Rows are one point carried round by a steady rotation, each followed by how many steps it has turned.
The counts run from 0 to 861.
[117 125 118 152 97 102 157 129 158 151 121 134 153 142 119 107 154 159 135 113 140 102 114 137 161 124 162 142 115 113 142 184 76 93 120 142 125 83 73 145 136 167]
124
[118 134 92 139 126 142 75 139 134 131 131 96 126 176 140 162 145 116 142 120 153 123 62 112 143 126 97 142 118 136 164 105 153 143 181 119 126 150 178 157 126 119]
783
[145 102 151 96 107 155 160 117 122 135 144 172 111 94 183 125 85 85 88 155 161 126 126 107 104 128 100 86 113 124 136 130 153 154 133 99 139 122 129 143 107 99]
468
[142 151 100 153 98 102 163 112 147 135 136 158 87 85 167 135 151 83 138 143 168 121 111 101 138 124 104 124 99 113 137 122 81 119 131 70 142 135 131 149 105 128]
96
[73 103 138 151 114 117 147 106 101 113 68 164 122 99 144 150 172 115 146 149 132 98 162 118 128 137 77 126 159 97 131 140 113 101 118 104 133 120 115 108 123 132]
803
[155 130 148 105 105 90 120 100 137 150 126 147 143 88 162 131 86 134 111 131 151 113 101 127 141 132 130 170 95 107 185 87 135 128 97 70 126 133 132 145 116 122]
193
[144 127 123 89 127 128 110 112 137 154 155 89 133 127 133 133 101 168 147 114 143 121 61 133 122 138 128 99 105 133 182 134 146 179 156 146 122 153 161 165 112 113]
132
[124 97 141 97 122 161 100 143 112 151 111 92 164 138 137 181 132 71 124 151 151 87 94 132 130 131 149 141 115 102 132 144 164 183 136 112 126 116 145 131 117 151]
411
[93 110 138 129 107 136 84 107 126 135 77 193 134 152 167 134 100 120 103 166 124 106 137 104 126 149 77 164 157 90 130 122 145 84 139 128 120 110 104 143 142 117]
568
[174 120 135 116 158 152 105 159 132 89 115 136 119 88 87 104 135 119 106 131 128 172 119 126 117 110 136 97 150 147 125 84 148 152 152 103 163 164 172 159 127 127]
6
[144 127 153 102 144 92 111 120 142 126 125 147 98 107 135 93 115 210 157 130 116 141 104 90 124 170 119 112 127 140 153 145 126 78 105 146 118 109 107 145 150 115]
70
[117 183 88 149 153 123 79 127 157 110 165 169 123 116 128 113 103 149 107 90 147 160 131 139 134 96 122 140 129 131 152 71 105 92 118 141 124 107 99 116 134 118]
752
[135 123 158 161 135 145 161 147 142 138 170 105 88 147 144 122 172 111 141 138 134 118 108 87 149 146 130 110 141 91 174 155 70 90 116 133 159 134 127 121 124 130]
817
[134 129 130 116 87 108 98 91 97 144 76 155 129 114 145 152 108 102 118 150 155 115 98 89 140 150 109 162 97 110 143 115 165 117 105 66 104 110 114 131 149 144]
55
[203 116 150 94 127 133 130 156 129 134 100 115 112 106 101 101 167 129 127 161 100 142 109 82 118 162 140 120 133 108 112 168 121 130 122 148 153 109 109 178 152 144]
499
[154 171 148 103 108 154 157 132 83 145 141 108 127 146 107 113 167 99 144 113 77 159 139 109 108 129 123 123 117 75 152 159 148 120 120 159 146 110 91 162 165 143]
404
[126 137 97 113 115 117 108 150 138 159 99 98 113 80 110 166 149 78 130 150 169 107 106 108 137 138 144 133 110 85 110 144 102 178 93 121 117 110 105 98 131 180]
317
[168 122 130 128 117 159 111 148 113 80 110 173 130 128 105 98 119 99 113 139 131 172 132 111 106 120 120 85 139 167 82 127 151 119 183 101 139 135 141 180 162 143]
143
[88 107 159 107 124 150 151 144 124 127 110 139 140 124 127 120 137 120 144 143 110 93 162 145 130 122 112 107 166 85 122 157 90 180 149 195 149 154 144 161 127 146]
79
[108 111 157 128 115 127 152 106 122 156 124 132 108 102 121 91 165 148 89 120 136 148 108 97 157 145 127 108 137 87 202 143 151 108 108 115 140 137 147 103 117 107]
621
[137 167 114 111 124 133 81 129 88 109 86 156 127 80 94 127 121 95 139 131 128 149 162 118 111 111 120 138 133 117 90 81 141 149 113 97 124 132 113 125 169 171]
377
[151 173 91 108 126 137 88 145 126 133 122 108 128 111 109 162 138 83 115 131 124 122 131 129 117 113 148 159 113 91 99 118 116 151 106 148 129 71 57 147 156 161]
181
[115 144 152 130 139 160 161 159 128 108 204 130 123 157 169 119 135 124 175 102 117 137 135 102 111 112 116 78 106 138 139 167 127 103 162 151 148 136 133 130 133 119]
171
[117 120 134 143 126 165 143 150 155 159 160 142 106 150 130 112 135 128 88 126 124 124 117 117 144 132 129 108 149 80 151 175 87 114 115 199 135 91 80 135 136 132]
400
[112 88 157 110 128 144 84 109 121 138 83 144 130 123 156 149 112 119 86 156 124 103 120 115 124 147 79 160 173 80 154 98 166 136 126 137 140 113 126 142 117 92]
566
[139 110 150 82 119 150 97 139 141 151 125 126 164 151 160 155 83 93 106 162 139 74 120 129 119 128 127 155 126 91 128 123 131 184 141 164 138 119 118 184 121 120]
274
[182 162 145 117 149 156 92 145 139 127 172 139 107 135 126 134 63 100 128 143 116 124 135 107 115 140 122 115 130 99 126 100 68 143 102 163 142 112 79 153 158 154]
597
[68 149 122 84 142 122 116 156 122 119 129 107 177 81 140 138 149 150 158 87 141 121 119 141 131 105 187 145 89 143 131 121 179 128 113 104 129 128 143 79 121 131]
255
[145 110 121 106 133 149 85 144 151 161 122 104 112 150 151 150 131 108 112 161 143 102 71 103 145 157 103 158 144 91 163 121 138 162 143 145 143 148 156 175 110 119]
135
[143 115 112 122 128 124 108 156 176 145 134 97 152 126 147 157 153 79 99 142 168 87 91 136 157 100 164 181 114 103 148 110 102 147 127 114 153 116 127 160 92 136]
552
[128 119 172 159 158 152 146 157 154 143 160 93 98 144 121 126 168 116 132 137 125 112 112 98 160 141 137 117 150 90 188 149 80 96 105 145 165 138 128 111 118 139]
816
[137 110 134 158 137 131 161 113 123 121 141 95 130 115 145 190 153 84 147 136 148 92 109 164 134 113 103 126 127 116 158 112 78 153 128 85 157 127 128 141 77 125]
93
[116 142 158 111 106 90 130 97 109 158 96 110 137 100 121 120 158 168 141 118 125 123 97 102 149 154 135 161 111 91 194 136 151 95 86 107 125 126 129 110 141 130]
485
[129 98 149 112 125 149 172 101 95 108 133 135 151 85 157 164 117 71 128 131 138 110 143 156 98 99 114 91 119 130 132 113 145 183 133 81 142 127 136 136 103 123]
605
[87 166 125 107 132 106 88 143 147 135 151 121 166 156 161 120 111 187 166 98 132 113 108 115 134 135 154 154 95 133 175 130 150 96 144 154 120 138 146 137 139 125]
489
[179 131 150 130 142 151 95 144 104 128 112 106 123 131 104 170 113 76 135 169 120 107 132 99 110 151 131 131 133 102 110 122 88 133 95 127 139 105 86 123 163 180]
735
[77 121 115 105 172 161 103 165 165 137 156 101 131 108 123 116 157 139 94 115 141 127 114 134 145 113 153 120 159 91 149 135 134 141 113 194 151 117 123 103 102 107]
397
